Turns in one plane each, and the order they were made in; the first pair answered:
vifur (before |-> after):
[-14   7   4   2  26  12  13   2  21  -8   7   7 -14   7  -1  -3  -5  -7
   4   0  -1  -7  14 -47 -12   2] |-> [-12  11   5   2  27  13  17  14  22  -7   3   7 -11   3   4  -1 -12 -10
   7  -3  -1 -13   5 -43 -10   5]
[  9  15  16 -12   5  -7  16  -5 -13  -3 -21  -7  -8  11   9  -6 -20  -6
   2   6  -1 -15  15   9  15   3] |-> [  8  15  15 -15   5  -8  12  -8 -13  -2 -16  -7 -10  13   8  -6 -17  -4
   1   7   5 -14  20   8  14   2]
[ -9 -10   3   8  -4  -1 -10 -18  -1   4  13  18  -1   6  -5  -8  10  -5
  -5   3   5  -3  10   1  -7 -11] |-> [-13 -11   6   4   0  -2  -6 -15   1   1   9  17   6   5 -12  -6  12   0
   0   3   0  -4  12  -8  -9   0]
[ 20   9 -12  10  -1   2 -23   0  14   4 -16  -8  -4  42  17   8  -3   4
   8   8   7 -23   7 -10   8 -19] |-> [ 17   6 -11   7   1   2 -25  -4  14   5 -13 -12  -4  44  13   7   0   5
   7  11   4 -18  15 -15   5 -17]
Lanu (before |-> after):
[ -3  -1  -7   7  -7 -17  -7  -7 -16  18  -7   4  -1 -14 -14  -7   7 -18
 -20   1  21   6   7  23 -19  -5] |-> [ -7  -1  -3   8  -5 -15   1   7 -16  13  -9   2  11 -23 -16  -2   0 -18
 -16   3  21  -2  -4  24 -20   5]
[ -9  14  -8  14  24  14  25  24  11  -8 -19  -2   6   2 -11   5 -25 -23
  -3   4   5 -32 -17   2  15   1] |-> [  5  19 -13  15  25  15   3  -6   6   0 -17  -2 -24  25   3  -8 -14 -25
 -10  -1   8 -20   8   1  24 -21]
[ 12 -12  -7   4   0  15  -6 -16  -6  18 -19 -12  12  17   3   6  15  32
  31 -15 -33   3  -8 -17  -7  25] |-> [ 10 -13  -8   5   2  17  -1 -10  -6  17 -21 -11  14  16   4   6  12  32
  35 -17 -31  -1 -14 -18  -6  27]
[-21   2  13  -1   3 -11   5   5   8   2  -1   0  16 -10 -14  10  -1  13
  11  -1 -15  -8  -3  -6 -14  17] |-> [-12  11  12   4  14  -3   9   9   9  -4  -8  -2   4  -2   0  10 -13   4
  19 -10 -19 -19  -6  -2   0  10]
tupoz (before |-> after):
[ -8   8   1   1   8 -21  -7 -18 -18   1  11  -2 -39  -6  43 -26 -10 -23
   2  -5   4  -9   4  20  15  -9] |-> [  3   1   4  -6  20  -1 -19  -4  -8   2  -4 -14 -29  -6  40 -15   9  13
  33 -16 -26 -22   2  -6  19  15]
[ 17 -23  -2   8   0  22  10  10 -21   2 -13 -13 -21  29  -1   1   2   3
  -2 -18  -2 -13   9 -13 -17  18] |-> [  4 -20   1  10   0  10  30   8 -23  -3  -5 -12 -19  27  -9  -1 -15 -13
 -11  -8  10 -12  11  -8 -24  18]
[-11 -21 -10   1 -29 -19 -18 -41 -15   4  21  -3   2   5 -21 -15  19  14
 -28  18   8  35  32  -8 -33 -15] |-> [  0 -26  -7  -4 -19  -4 -29 -29  -5   5  10 -12   9   6 -24  -7  33  43
  -4  10 -16  24  31 -29 -27   3]
tak (before |-> after):
[ 15 -35  -6  16 -17   9 -26  -9 -21  23 -10  -2  13  14  23   0  -9 -15
 -21  -4  10   2   7  34  13  -6] |-> [  1 -30   2  14  -7  12   5  18  -9  10 -13  -7  33  -5  12  11 -34 -21
  -8  -2   9 -20 -14  32   7  10]
[-13  -9   8   8 -18   1  20  23  -8   4  -6   9  36 -34 -18  15 -15   4
   7  -2   8 -12 -38  13  -1  17] |-> [-21 -18   4   5 -30 -22   1 -20 -16  13  13  13  15 -12 -33   2   5   2
 -19  12  25  17  12   4 -21  -2]
[  8 -13   2 -13  -5   9   0   9   9 -13  23  -9 -28   4  19 -24  -1   5
 -11 -34  -8  -3 -16  21   4 -13] |-> [ -9 -13   9 -16   0   2  27  21  15 -20  25 -13 -15  -7   1 -21 -17  -4
  -7 -26  -4 -11 -17  14  -7   0]

(2 to 4 turns a pair)
[ -1  45   6 -24  18 -28  34  -7  20 -29  23 -16 -23   9 -12   3 -13 -21
   3  -9  12 -17   9 -18  -7  12] |-> [ 18  43   2 -20  17  -6  26  22  21 -25   4 -14  -8  -6   7  11  -9 -11
  20 -27  -6 -31 -31  -9  14  21]
Lanu Lanu tak tak
[ 15 -13  -3   9  -4   4 -25   3 -23  -4 -17  12  11  14   0  25  22   8
  16 -10   5  -9   1 -18  -9   7] |-> [ 15 -13  -5   9  -8   1 -27 -10 -29   0 -13  15   3  20   3  18  23   0
   7  -5  12  -2   8  -9 -10  -4]
tak vifur tak tak
[ -5   3   4  -1  13   1   3   5   9  -2   1  -3  -1   2  -2   5   0   7
  11  -1  -9 -14   9 -13   1  12] |-> [ -6  -8  -2   0 -11  -4 -10   6  -3   6   8   7  10 -11  -5   6   9  13
  -2   2  -2   2  -4   1  -4   9]
tupoz tupoz Lanu Lanu
[-17 -27   7   0 -27 -15  -3 -11  -2  -1  23   4   7  -8 -34  -7   9  -6
 -10  21  18  26  33 -11 -24   7] |-> [ -7 -28  13  -2 -15   6  -3  22   9  -2   3  -9  26 -18 -30  10  12  17
  21   4 -11   5  11 -26 -11  35]
tupoz tupoz vifur
[-17  10 -11   3   3  -7  10 -12   1  -3  12   3 -26  20  10 -19 -10 -47
 -13  15  23  -1  19  13   8 -21] |-> [ -8  -3 -13  -7   7   1 -14 -25  10   4   7 -12 -26  34  -1 -17  23  -9
   4   6   0   6  47 -22  -1  -5]
tak tupoz tak tak
[ 12  -5  -6   5  -8   9 -16  10   4  12  -7   1  -5  -3  16   4  11   9
   0  -6 -12   2 -15   8   8   1] |-> [  3   6   3   3  14   3   5   5  18   3  -7  -4 -21  11  10   3  -6  -4
   8  -4 -11 -14   5  -6   1  -1]
tak Lanu Lanu tupoz
[ -6  18 -11  11   7  -4  30  25   3   4   9   8  14  -7 -23   1 -16 -16
  -1  -9 -12 -16  -9 -13  -9  13] |-> [ 10  26 -16  14   8  -5   4  -8  -2  11  11   8 -22  25  -6 -15  -4 -21
 -10 -15 -11 -10  19 -16   2 -13]
Lanu Lanu
[ 24  -5  -7  -1   0   0 -16 -30   1  -8 -11  -4 -16   5  18  -8   2  19
  -7   0   4  15  18  -4   8 -18] |-> [ 24 -10  -5   0  -3   9 -12   2   4  -9 -17  -1  11 -19  19   2   0  32
   6  -6  -4   5 -17   1  13   0]
Lanu tak Lanu
[  9  -8   2  -5   1  12   4  28   6   3 -19   5   6 -40  20   9   9  29
  33 -14 -31 -16 -30   3  13  27] |-> [-29  -1  14 -11  21 -16  47  13  22 -10   0  -3  -5 -28 -10   3 -19   4
  22   8  -7 -21  12 -14 -23  30]
Lanu tak
[  7   2  -4  14  -5 -35  18  -7  -8  12  18  15 -24  19  15 -10 -16 -32
 -20   6  16   5   5  39  17 -28] |-> [ 31   3  -6  17  -1 -15  -3  10  -6  16   1  11 -21  14  38  -3  -2 -12
   3 -13 -10  -6 -20  37  43 -21]
vifur tak
[ 11   6  -3  33   1  16 -16   6  -4   3 -18  -8 -21 -14  26  -3   3  -8
  20 -14   7 -24 -24  -6  18 -12] |-> [-26  -5   7  22  -6  -8  14   6  -4  -6   2 -10  11 -34 -21   3  -6 -11
   8  11  26 -11 -11 -17 -23  17]
tak tak Lanu Lanu
[-18  -4 -13 -12 -16  -5 -11 -20   5 -18  12  24 -11  -5   2  14  -1  -8
 -11  27  20  17   3  -4 -18 -16] |-> [-15  -4  -7 -15  -1   1 -15 -24  15 -17   8  10 -18   9   2  18   9   8
   4  21   4  10  24 -25 -19 -11]
tupoz tupoz Lanu tak
[ 12 -20 -13   4 -28 -15 -41 -31 -21   7  11  15 -13  13  11 -10  24   3
 -34  -5  14  17  10  17  11 -19] |-> [ 24  10  -5  12   8   7  -6  13   0  -8 -13   7 -19   6  41  -3 -15 -18
  -3 -23  -3 -31 -24  19  42 -16]
tak tupoz Lanu
[  5 -13  -4  -3 -16  14 -13  24  -4   8   0   9  33 -32  -6  17  20  27
   4   5  -7   8 -29   6  -1  14] |-> [-10 -13  -5  -4 -26  -6  -7   1 -11   8  16  15  24 -26 -18   9  16  10
 -23  21  15  28  -7  13 -17   0]
tak tupoz
[ 14   6  -1  21   0  45 -16  50 -13 -11  -6   3  32 -18  20  12   4  15
   3 -19 -21   9 -54   3  17   0] |-> [-34  -3   5  10  -8  -5  10 -11 -14 -13  36   3  13   2 -34  -4  -3  -8
 -42  23  21  44  21 -11 -39 -12]
tupoz tak
[  5 -10   4   2  14  18   6  14  -1  12  -7 -16  41  -8  -7  10  22  17
  37 -11 -20 -26   5 -18  10   9] |-> [ 10   1  -9  10  -6   1 -10 -33 -21  20   8  -3  -1  20  12 -11  22 -16
  -5  -3  13   2  32  10  16 -43]
Lanu tupoz tupoz vifur
